In the data rows, 500 means zero.
Here are some numbered points:
[438, 429, 494, 510, 501, 499, 507, 477, 498, 587, 616, 519, 561, 492,
 504, 493, 497, 452, 474, 504, 492, 353, 476, 443, 602, 474, 496, 475] 0
[503, 506, 389, 251, 430, 499, 565, 403, 496, 437, 472, 339, 411, 394,
 488, 203, 497, 232, 355, 453, 501, 551, 544, 503, 694, 295, 496, 547] 1
[503, 309, 478, 545, 501, 499, 552, 516, 402, 498, 546, 409, 519, 492,
 482, 372, 429, 424, 546, 459, 541, 538, 274, 613, 480, 423, 740, 500] 2
[464, 506, 448, 540, 501, 499, 507, 588, 387, 500, 288, 393, 504, 761,
 499, 602, 670, 491, 387, 467, 549, 528, 366, 295, 536, 506, 538, 500] 3
[590, 536, 494, 401, 501, 453, 507, 589, 498, 623, 323, 477, 470, 545,
 571, 512, 722, 457, 668, 589, 440, 492, 537, 503, 647, 390, 536, 518] 4
[503, 506, 369, 611, 458, 499, 507, 501, 366, 556, 221, 501, 504, 492,
 578, 639, 511, 499, 389, 525, 501, 478, 508, 377, 499, 558, 819, 514] 5
[439, 535, 571, 553, 452, 399, 613, 398, 441, 500, 383, 468, 555, 638,
 455, 439, 511, 504, 501, 507, 460, 569, 524, 347, 334, 506, 440, 500] 6
[590, 427, 520, 506, 669, 470, 503, 544, 569, 654, 635, 493, 504, 491,
 457, 503, 497, 553, 496, 566, 505, 215, 498, 467, 461, 413, 313, 512] 7
[503, 592, 515, 594, 348, 443, 566, 501, 463, 487, 500, 501, 478, 492,
 455, 542, 497, 508, 406, 504, 420, 536, 487, 503, 471, 663, 513, 500] 8
[503, 441, 420, 554, 645, 529, 547, 496, 498, 613, 645, 501, 644, 504,
 476, 425, 618, 518, 499, 679, 524, 345, 549, 503, 499, 468, 262, 500] 9
[538, 576, 435, 503, 658, 591, 414, 438, 683, 417, 564, 563, 485, 542,
 567, 503, 282, 647, 632, 445, 485, 492, 667, 759, 499, 473, 496, 602] 10
[669, 560, 494, 629, 423, 404, 507, 625, 498, 500, 500, 398, 450, 658,
 480, 546, 730, 504, 501, 504, 463, 492, 498, 443, 469, 634, 525, 500] 11
[433, 453, 544, 588, 501, 544, 511, 415, 588, 622, 681, 527, 563, 492,
 521, 503, 535, 504, 512, 504, 495, 409, 476, 472, 456, 515, 496, 470] 12
[503, 303, 535, 630, 446, 670, 507, 475, 381, 513, 493, 270, 423, 446,
 513, 359, 416, 486, 620, 594, 580, 616, 141, 548, 691, 441, 730, 320] 13
Which point above is nearest to each new point, looking only along the 4 directions in which the numbered points spread most? Its number follows each.
[444, 742, 354, 506, 482, 331, 573, 323, 437, 500, 322, 501, 458, 492,
 516, 584, 634, 425, 514, 504, 277, 672, 498, 391, 516, 629, 712, 565] 5
[474, 506, 365, 419, 689, 499, 507, 356, 626, 500, 558, 609, 504, 451,
 533, 503, 497, 575, 501, 429, 490, 713, 468, 465, 413, 587, 533, 422] 8
[392, 505, 585, 357, 501, 561, 507, 524, 470, 609, 354, 501, 504, 484,
 581, 498, 596, 400, 565, 504, 552, 310, 393, 389, 616, 512, 580, 500] 4
[392, 506, 616, 408, 515, 499, 399, 462, 525, 500, 321, 533, 504, 492,
 592, 503, 497, 488, 585, 504, 493, 363, 477, 475, 499, 506, 588, 542] 8
[520, 506, 494, 506, 415, 399, 607, 531, 463, 500, 444, 481, 460, 628,
 499, 503, 582, 528, 432, 479, 494, 583, 477, 465, 499, 600, 500, 459] 6
[393, 522, 616, 416, 501, 546, 369, 458, 512, 538, 355, 501, 543, 492,
 573, 477, 470, 519, 588, 410, 496, 492, 499, 511, 497, 506, 567, 540] 8
[382, 561, 611, 450, 540, 499, 442, 501, 439, 521, 500, 530, 504, 492,
 575, 503, 482, 518, 594, 504, 501, 492, 469, 539, 504, 506, 629, 547] 8
[525, 506, 459, 418, 522, 618, 453, 501, 569, 363, 476, 539, 504, 492,
 473, 503, 403, 573, 509, 570, 578, 605, 599, 570, 520, 506, 481, 417] 8
[377, 475, 665, 423, 501, 499, 507, 433, 546, 504, 351, 551, 504, 433,
 577, 453, 445, 574, 643, 383, 460, 389, 525, 544, 450, 586, 613, 611] 8
[503, 440, 438, 635, 501, 359, 603, 501, 318, 450, 500, 457, 504, 486,
 523, 503, 348, 464, 520, 427, 572, 489, 345, 503, 407, 461, 578, 658] 8
[380, 500, 494, 357, 476, 539, 461, 501, 481, 608, 307, 501, 459, 544,
 602, 523, 497, 504, 501, 488, 552, 492, 498, 425, 619, 506, 496, 500] 4
[355, 506, 603, 343, 519, 573, 401, 483, 513, 575, 319, 540, 489, 465,
 583, 503, 563, 504, 501, 435, 535, 492, 498, 460, 499, 571, 601, 479] 8
[682, 196, 494, 576, 215, 499, 657, 753, 358, 302, 500, 280, 464, 184,
 274, 30, 467, 0, 302, 504, 692, 538, 498, 197, 900, 506, 545, 156] 1
[533, 315, 524, 601, 501, 499, 507, 529, 401, 565, 492, 502, 518, 492,
 619, 307, 440, 523, 521, 441, 542, 660, 498, 550, 499, 372, 614, 633] 2
[528, 576, 575, 447, 572, 499, 500, 504, 524, 500, 502, 571, 459, 615,
 499, 682, 497, 539, 623, 504, 652, 613, 477, 573, 501, 514, 425, 351] 8
[475, 506, 473, 484, 447, 546, 507, 625, 615, 407, 736, 613, 611, 349,
 401, 503, 644, 445, 501, 623, 451, 428, 456, 502, 636, 486, 397, 491] 0
[503, 374, 519, 512, 441, 423, 530, 501, 427, 508, 522, 488, 504, 462,
 591, 364, 497, 495, 519, 432, 493, 492, 498, 505, 398, 402, 578, 500] 0
[527, 452, 438, 506, 501, 499, 570, 559, 481, 549, 628, 590, 644, 466,
 557, 462, 621, 399, 501, 639, 534, 492, 521, 561, 559, 405, 344, 437] 0
[500, 506, 494, 597, 358, 441, 559, 455, 472, 517, 398, 447, 454, 623,
 452, 567, 575, 562, 501, 404, 501, 557, 498, 484, 428, 506, 496, 476] 8
[372, 529, 494, 435, 522, 556, 357, 431, 513, 549, 383, 501, 504, 437,
 589, 491, 483, 504, 624, 415, 492, 376, 497, 513, 478, 550, 556, 526] 8
[333, 666, 706, 506, 501, 767, 616, 571, 721, 532, 352, 555, 385, 494,
 683, 503, 572, 504, 571, 504, 501, 492, 543, 471, 359, 396, 646, 500] 8
[652, 558, 494, 506, 312, 382, 689, 453, 498, 500, 582, 622, 446, 500,
 639, 503, 232, 496, 575, 433, 292, 492, 645, 543, 387, 413, 490, 752] 10
[726, 687, 535, 506, 565, 395, 507, 501, 417, 493, 750, 287, 504, 492,
 399, 503, 348, 371, 501, 458, 501, 799, 498, 497, 333, 287, 751, 827] 8
[503, 460, 426, 555, 567, 495, 596, 457, 528, 607, 671, 548, 504, 492,
 499, 503, 558, 450, 501, 600, 501, 492, 498, 477, 521, 457, 340, 500] 0
[503, 506, 442, 500, 501, 420, 612, 563, 388, 532, 498, 501, 425, 484,
 499, 419, 497, 386, 476, 522, 587, 492, 498, 461, 579, 399, 496, 500] 4
